Where one turn sends some rows of the set: a few examples, then the rows asked
rak: [ 1.57  1.29 -1.84 -1.42  1.05  0.00  0.00  1.11 -1.55  2.67 -0.74 -0.26
 -1.49  1.58  1.02 -2.41 -1.82 -0.70  3.95  1.82  1.22  2.09 -1.16 -1.67
  3.25  0.97  2.40  0.76 -0.87 -1.54 -1.26  0.59 -1.00  0.19 -1.26 -0.18
  0.84 -1.53]
tepeg: [ 3.84 -0.86 -3.00  0.10 -0.28  1.09  1.85  2.09 -0.45 -0.78 -3.38 -1.57
  1.75  1.71 -1.89  1.39 -3.81  4.38  3.97 -1.64  1.55  1.54 -0.67 -0.10
 -0.57 -1.11 -0.39  0.41  1.56 -0.38 -2.56 -0.43  2.99 -1.76  1.97 -3.68
  0.60  0.30]
Vom: [ 3.48  2.07 -0.67 -1.60  1.17  2.52 -0.35  0.97 -1.47  3.06  0.75 -1.14
 -1.44  0.90 -0.75 -2.73 -0.69  0.25  2.86 -0.47  0.45  0.07 -0.41 -1.06
  0.64  3.13  1.53 -0.67  0.33 -2.92 -2.83 -1.26 -1.98 -2.05 -0.18 -1.13
  1.97 -2.83]
mufe: [ 0.91  0.70 -0.37 -1.98 -2.89 -1.25  3.68 -0.08  2.79  0.26 -1.19 -0.22
  1.20  0.39 -0.18 -1.10 -2.93 -0.69 -0.21 -4.92  2.16  2.35  0.00 -1.10
 -0.27 -2.01 -1.63 -1.79  0.96 -1.45 -0.82 -1.28 -0.95 -1.42 -1.82 -1.42
  2.03 -0.36]
Nupek: [ 3.90 -0.41 -2.30  0.00 -0.77  0.74  1.29  4.46 -0.29  1.02  0.29 -0.86
 -0.26  0.84 -1.14 -0.10  0.82 -0.95  2.30 -1.78  3.19  2.78 -5.07 -0.83
  0.38  1.30 -2.05 -1.17  0.91 -0.10 -0.37 -2.49 -2.93 -1.36 -0.93 -3.21
  1.62 -0.31]
Fetuk: [ 2.04  1.65 -1.39 -0.40 -2.82 -0.99  3.67  3.62  2.50 -1.31  0.60 -0.89
 -0.70 -1.36 -1.35 -1.13 -3.50  1.26 -1.22 -3.62  4.01  0.72 -0.07 -0.49
  0.15 -0.42 -1.48 -0.11 -0.76 -0.73 -1.01 -1.80  2.58 -2.87  0.11 -1.89
  1.76 -1.04]
nedev: [-0.23  0.44 -3.09 -2.21  3.07  1.28  1.66  2.57 -2.03 -0.24 -1.17  1.83
  2.97  3.69  0.51 -0.85 -3.04  1.29  1.65 -0.57  1.45  0.88  0.04  0.49
 -1.99  1.10 -1.78  0.76  0.05 -0.23 -0.35 -0.87 -1.37 -2.46  2.03 -1.16
  0.07  0.24]
dok: [ 1.56  0.08 -3.80 -1.76  0.17  0.50  0.08  1.18 -4.80 -1.05 -2.26  0.41
  1.61  2.22 -0.09 -0.42 -2.53  5.00  2.05 -1.58  0.68  3.03  0.47 -0.10
 -3.20  1.91 -0.53  0.27  1.44 -0.42 -0.23  0.85  0.15 -1.43  0.48 -0.97
  0.12  1.18]
Bot: [ 2.24  0.70 -2.82 -3.30 -3.51 -2.72  1.98  2.06 -0.19  3.05 -1.60 -0.75
 -1.82  2.21 -2.84 -1.76 -3.82  4.01  2.49 -2.75  1.35  0.59  1.91 -0.37
  1.03  1.60  1.44  1.50  1.98 -2.35 -0.10 -1.70  1.12 -1.71  0.12  0.87
  1.82 -0.63]
zeni: [ 1.73  0.22 -0.53  0.28  0.28 -0.73  0.09  1.20  0.13  0.80 -0.65 -2.29
 -0.24  0.58  1.94  0.07 -0.87 -3.13  2.49 -0.20  3.27  2.07 -4.49 -0.43
  0.02 -0.26  0.60 -2.07  0.21 -2.18  0.59 -1.52 -1.46  0.17 -1.35 -3.06
  1.28 -0.48]
Tugo: [ 2.25 -0.15 -1.72 -1.70  0.96  0.69  0.07  2.85 -2.32 -1.48 -4.44 -1.46
  3.01  2.32 -0.97 -0.77 -2.98  2.60  2.63 -4.43  1.42  2.28  0.98  0.42
 -1.73 -0.69 -1.33 -0.86  1.33  0.15 -0.48 -1.14  2.58 -1.58  0.46 -2.76
 -0.89 -0.07]
pek: [ 2.42  0.09 -1.78 -1.00 -4.29 -1.23  2.60  1.90  2.30 -0.51 -0.34 -0.86
 -0.85  0.31 -1.80 -0.59 -1.55  1.58  1.06 -4.66  4.42  1.87  0.26 -0.20
 -0.89 -1.07 -1.82 -0.52  2.69 -0.50  1.77 -3.29 -0.59 -1.41 -0.92 -2.19
  1.70  1.37]
sefi: [ 1.58  1.68 -0.11 -1.74  2.24 -0.34  1.54  4.03 -2.24  0.42 -1.72 -0.58
  4.68  2.21 -1.24 -0.35 -1.70  1.95  0.72 -1.60  2.32  1.27 -1.88  1.53
 -2.94 -0.01 -0.25  0.64 -0.29  0.45  1.06 -1.22  1.05 -1.12 -0.62 -2.16
 -0.62  1.35]
Kevi: [ 2.52  0.45 -1.83  0.91  0.27 -0.13  1.75  4.28  0.20 -1.20  2.32 -1.92
 -2.71  0.80  1.24 -0.24 -0.11 -0.24 -0.67 -0.19  3.30  1.95 -3.86 -0.35
 -1.95  1.78 -1.75 -0.72  0.68 -2.34 -0.97 -0.65 -0.38 -2.67 -0.50 -2.52
  2.52  0.70]
sofak: [ 1.88  2.30 -2.37 -1.75  0.43  0.14  0.27  1.18 -1.05  3.17 -2.36 -1.68
 -3.56  3.18 -0.02 -2.67  0.58 -0.27  3.43 -1.56  1.36  0.98 -0.38  0.20
  3.53  3.06 -0.10 -1.13  0.83 -3.72 -2.42  0.39  1.11 -1.86 -1.00 -1.90
  1.11 -1.20]
vog: [ 0.94 -0.01 -5.23 -1.31 -0.41 -0.71  0.62  3.03 -1.76  0.35 -2.38  1.17
 -0.09  3.27  0.45  1.24 -1.79  3.85 -0.03  0.06  1.97  3.26  1.01 -1.19
 -3.03  0.84 -1.14 -0.97  2.93 -1.54 -1.11  0.25  0.92 -1.94  2.18 -1.48
  0.48  1.80]
Papab: [ 1.98  0.66 -2.00 -0.78 -3.31 -0.83  0.95 -0.75  2.09 -1.00 -1.56 -2.79
 -0.44 -0.74 -0.23 -0.83 -3.46  0.35  0.17 -2.84  2.56  1.15 -0.70 -1.50
  0.02 -1.04 -1.06 -2.18 -0.86 -1.62  1.07 -2.05  0.85  1.10 -2.67 -1.57
  0.89  0.44]
beda: [ 3.92 -0.38 -0.53  1.24 -0.63  0.33  2.50  1.27  0.01 -0.12  0.14 -1.36
  0.84  0.32  0.46 -0.84 -0.08 -0.59  1.70  0.02  0.43  3.76 -4.58 -0.48
  0.07  0.95 -0.25 -0.95  0.37 -2.80  0.62  0.11 -3.22 -1.75 -1.01 -2.56
  2.07  1.44]
vob: [ 2.75  0.59 -1.91 -0.64  1.43 -0.49 -0.60  2.63 -0.71  1.95 -1.57 -0.35
 -0.48  3.05  0.87 -0.79 -1.25  0.21  4.73 -0.92 -0.62  1.27  0.85 -1.95
  3.65  2.80  0.30  0.37  0.39 -3.81 -2.39  0.76 -1.33 -1.46 -1.75 -2.54
  1.80 -1.35]
Vek: [ 1.24  2.08 -1.38 -0.59  2.16 -1.80  0.98  4.49 -0.89  0.79 -0.10 -1.90
  2.89  1.61 -1.60  0.10 -2.57  3.71  1.43 -1.57  3.47 -0.22 -1.44 -0.04
 -0.90 -1.14 -1.33  1.26  1.68  0.01 -1.67 -0.02  1.86  0.34 -0.86 -4.79
  0.67  2.01]
vibu: [-0.47 -1.08 -2.19 -1.46  1.44 -0.35  1.61  3.86 -0.15  1.07 -0.84  0.74
  1.46  3.82 -0.81 -0.52 -3.93  1.95 -0.23  0.16  2.32 -0.02 -3.13 -0.09
 -1.38 -0.32 -2.17  1.56  2.05  0.14 -1.32  1.22 -0.30 -0.85  2.38 -1.84
  0.32 -1.57]
vev: [ 2.33  1.86 -0.14 -2.26 -2.13 -1.82  2.11  2.76 -1.10  0.92  0.10 -0.56
 -3.46  0.91 -1.54 -1.44 -2.42  3.36  1.73 -2.17  2.19  1.83  1.55  0.62
  0.91  0.97  3.50  0.73  1.75 -1.54 -2.35  0.58  4.69 -2.33  0.09 -1.40
  1.17 -0.50]
por: [ 2.33  2.15  0.46 -1.65 -2.82 -0.75 -0.35 -0.08 -2.37  1.53  0.95 -0.74
 -1.41  0.26 -1.73 -3.41 -2.93  1.95  1.32 -2.25  1.05  0.75  2.90  0.42
  1.02  2.01  2.12 -0.11  2.58 -3.87 -0.97 -0.97  0.44 -1.52  0.09 -0.91
  1.51 -1.89]
Fof: [ 3.82  1.49  0.04  0.53 -4.07  0.24  0.18  0.69  0.91 -0.14 -0.37 -1.25
  0.36 -0.90 -1.28 -2.56 -2.28  0.21 -1.18 -3.56  2.98  1.02  1.58 -0.69
 -0.38 -0.18 -1.25 -0.51  1.33 -2.32  0.62 -2.36  0.00 -2.14 -1.55 -0.73
  0.75 -2.78]
kav: [ 2.42  0.70 -4.33 -1.84  0.57  0.34  1.06  0.81 -1.56 -0.14 -1.13  1.16
  0.28  4.19 -0.43  1.08 -2.35  4.28  0.75  0.37  1.91  4.37 -0.78 -0.11
 -1.91 -1.05 -0.81  1.45  3.30 -0.48 -2.37  1.53  1.12 -1.39  0.04 -0.65
  1.90  0.87]
kud: [ 0.42  2.40  0.65 -1.30  1.83 -0.92  1.19  5.45 -1.57  1.64 -1.06 -0.66
  2.29  2.57 -1.41  0.36 -3.10  3.36  2.39 -1.41  3.08  2.96 -2.17  0.45
 -0.82 -1.12 -0.19 -0.47  0.93 -0.39 -0.39 -2.06  2.24 -1.90  0.74 -4.86
  0.45  1.52]
puruv: [ 0.55  0.14 -1.09 -2.41 -4.24 -1.99  0.47  0.02 -1.09  0.87 -1.61 -0.54
 -1.45  0.63 -0.86 -1.10 -4.46  0.67  2.50  0.50  0.71  1.47  2.93 -1.02
  1.52  0.78  1.64 -0.23  0.18 -2.73 -1.07 -0.38  1.96  0.54 -0.64  0.13
  1.44  0.33]
vupi: [-0.02  0.68 -3.63 -1.34  1.93  0.05  2.10  4.47 -0.62  2.20 -0.53  1.86
  1.58  2.80 -0.76 -1.03 -4.45  3.21 -0.79  0.63  2.04  1.47 -1.37 -1.15
  0.03  0.69 -1.38  1.42  0.17  0.00  0.75 -0.59  0.12 -2.71  1.73 -2.40
 -1.19  0.30]
Fil: [ 0.57  2.74  0.53 -1.35 -4.89 -2.37  2.81  0.44 -0.89  3.24 -2.20 -0.96
 -2.02  0.81 -1.74 -2.41 -1.72  2.52  2.30 -2.18  2.93  0.69 -0.04  1.13
  1.28  1.64  1.20  0.26  0.04 -2.76 -0.18  0.00  2.30 -2.18 -0.82 -0.19
  1.01 -1.33]
Sikup: [ 2.58  0.08 -1.94  0.40 -2.05  1.15  1.15  1.67 -1.03  1.91 -1.11 -1.95
 -2.15 -0.43 -0.09 -0.91  0.97 -1.21  1.14  0.47  2.16  2.39 -4.10 -0.31
  0.34  3.52 -2.43 -1.28 -0.31 -2.86  0.00  0.04 -0.92 -2.76 -1.52 -3.06
  1.95  0.42]
Giz: [ 4.38  1.05  0.82  0.89 -0.87  1.87  0.18  1.76 -0.05  0.90  0.95 -1.83
 -0.32  0.38  0.12 -1.11  0.85 -2.40  0.45 -0.32  2.68  1.12 -1.37 -0.33
 -2.27  1.09 -0.67 -1.47  1.42 -2.62 -1.01 -2.74 -1.77 -2.40 -1.81 -1.82
  1.49 -0.70]
rade: [ 2.75  1.03 -2.83 -0.55  0.08  1.25  1.20  3.33 -0.47 -0.12 -4.43 -1.87
  0.33  2.67 -1.01 -0.12 -1.73  5.73  2.85 -3.10  1.87  3.10 -1.49 -1.60
 -1.81 -1.01 -0.60 -2.24  0.87  0.39 -1.47 -0.87  2.16 -0.98  1.70 -2.63
 -0.57  0.20]
Zomub: [ 2.99  0.65 -2.97 -1.50  2.08  1.16 -0.02  3.70 -0.70  1.46 -0.43 -1.05
 -4.49  2.37  0.91 -0.99 -1.07  1.66  2.83 -1.06  1.41  1.84 -2.06 -1.42
  0.92  2.84  1.18  0.25  0.61 -1.83 -3.19  1.09  0.98 -3.16  0.35 -1.42
  2.07 -3.27]
tunat: [ 1.34 -0.06  0.92 -1.93 -4.01 -2.99  2.19  1.10 -0.85  2.45 -1.60 -0.79
 -0.86  2.22 -1.27 -1.82 -2.83  2.86  1.76 -2.46 -0.11 -0.41  1.38 -0.86
  0.31  1.66  2.42  0.28  1.31 -2.31 -0.87  0.93  1.15  0.17 -2.40 -0.73
 -0.65 -0.18]
zenep: [ 3.15  0.58 -2.92 -2.39  1.13 -0.70  0.73  4.39 -2.79  3.58  0.15 -0.86
 -2.05  4.26 -1.42 -2.06 -0.91  0.51  3.78  0.01  0.37  2.11 -1.58 -0.46
  2.81  2.84  0.70  0.39  1.99 -2.44 -2.66 -1.58 -0.96 -1.39 -0.34 -0.80
  1.52 -0.39]
fome: [ 0.43  1.92 -0.77 -0.16 -3.72  0.19  3.40  0.34  1.67  0.48 -0.50 -0.59
 -1.51 -0.31 -0.20 -2.43 -1.83 -1.00  0.68 -2.58  4.23  2.18  0.18 -0.15
  1.14 -0.44 -3.75 -0.48  0.13 -1.74  0.28 -1.80  0.11 -3.42 -1.97 -2.16
  1.71  0.68]

vupi -> vog
por -> Fof
Where do these go?
vob -> tunat
kav -> tepeg
Tugo -> sefi
zeni -> rak
Zomub -> vev
Nupek -> zenep
Fil -> fome

Where one turn sends some rows of the set: a few examples, then the rows asked
venup: [-0.23  2.66 -0.73  0.96  0.09 -2.12 -0.15  2.95 -1.16 -1.77  2.26  0.39
 -1.89 -2.23]
lemef: [ 1.38  3.47  2.73 -1.68 -3.27 -1.63  2.48 -1.10  1.53 -0.93  1.12  0.32
 -1.86  2.92]
nusu: [ 1.43  3.46  2.87 -1.69 -3.53 -0.90  2.13 -0.69  1.71 -0.56  0.65  0.37
 -1.66  2.76]
Zolab: [-1.45 -0.02 -1.59  1.67 -2.98 -2.24 -1.41  2.50 -0.63 -0.77  0.92 -1.16
 -2.96  0.42]
busok: [-0.95  1.44  0.64  0.96 -1.32  2.65  0.21  4.88  0.46 -0.91  1.00  0.55
 -1.20 -0.80]
sudo: [ 1.37  3.38  2.68 -1.50 -3.10 -1.80  2.12 -1.36  1.07 -0.89  1.19  0.46
 -2.00  2.80]
pumu: [-0.99  2.31  0.79  1.44  0.97 -0.61 -2.30  1.89  1.03 -1.72  2.57 -0.49
  0.18 -1.53]
lomiz: [ 0.01  1.78 -0.67  1.30 -0.96  0.81  0.49  4.61 -1.53 -1.16  1.23  1.43
 -2.41 -1.11]
gal: [-0.54  2.52 -0.78 -0.58 -1.52 -0.12  1.64  4.76  0.48 -1.24  1.18 -0.40
 -1.89 -2.51]
Nifuf: [ 1.51  3.81  2.38 -1.28 -3.30 -1.45  2.05 -1.18  0.98 -0.78  0.80  1.13
 -2.10  2.88]
resag: [ 1.15  3.50  3.05 -1.36 -2.99 -0.79  1.57 -1.37  1.89 -0.61  1.06  0.47
 -1.39  2.88]
Koz: [ 1.06  3.58  3.21 -1.72 -3.06 -1.39  2.29 -1.05  1.69 -0.74  1.02  0.21
 -1.54  2.97]
lusup: [ 1.43  3.54  2.93 -0.92 -2.97 -1.45  1.38 -1.68  1.48 -0.63  0.86  0.73
 -1.75  3.05]
tifil: [-1.80 -0.16 -1.22  0.61 -3.91 -0.70 -0.46  3.54  0.61 -0.48  0.46 -2.00
 -2.63  0.21]
Ruf: [-2.25 -0.26 -0.26  1.05 -3.06 -0.20 -1.92  2.67  1.70 -0.68  0.69 -2.55
 -1.21  0.71]
Sul: [-1.32  1.24  1.51  1.74  0.14  2.57 -1.58  3.23  0.39 -1.04  1.75  0.46
 -0.20 -0.40]
zama: [ 1.17  3.37  3.12 -1.20 -3.02 -1.72  1.88 -1.42  1.67 -0.74  1.23  0.40
 -1.27  2.85]
rufof: [-1.99 -0.41 -0.74  2.09 -2.11 -1.79 -2.72  1.61  0.37 -0.86  1.23 -1.53
 -1.58  0.96]
ture: [-1.55  2.33  1.08 -0.32 -0.90  1.32 -0.15  3.75  2.40 -1.35  1.75 -1.63
  0.29 -1.98]
galib: [-0.49  1.57  0.10  2.36  0.45  0.63 -1.24  2.96 -1.29 -1.38  1.77  1.46
 -1.35 -0.67]

pumu -> venup
Koz -> zama
tifil -> Ruf
Where do these go?
Sul -> galib

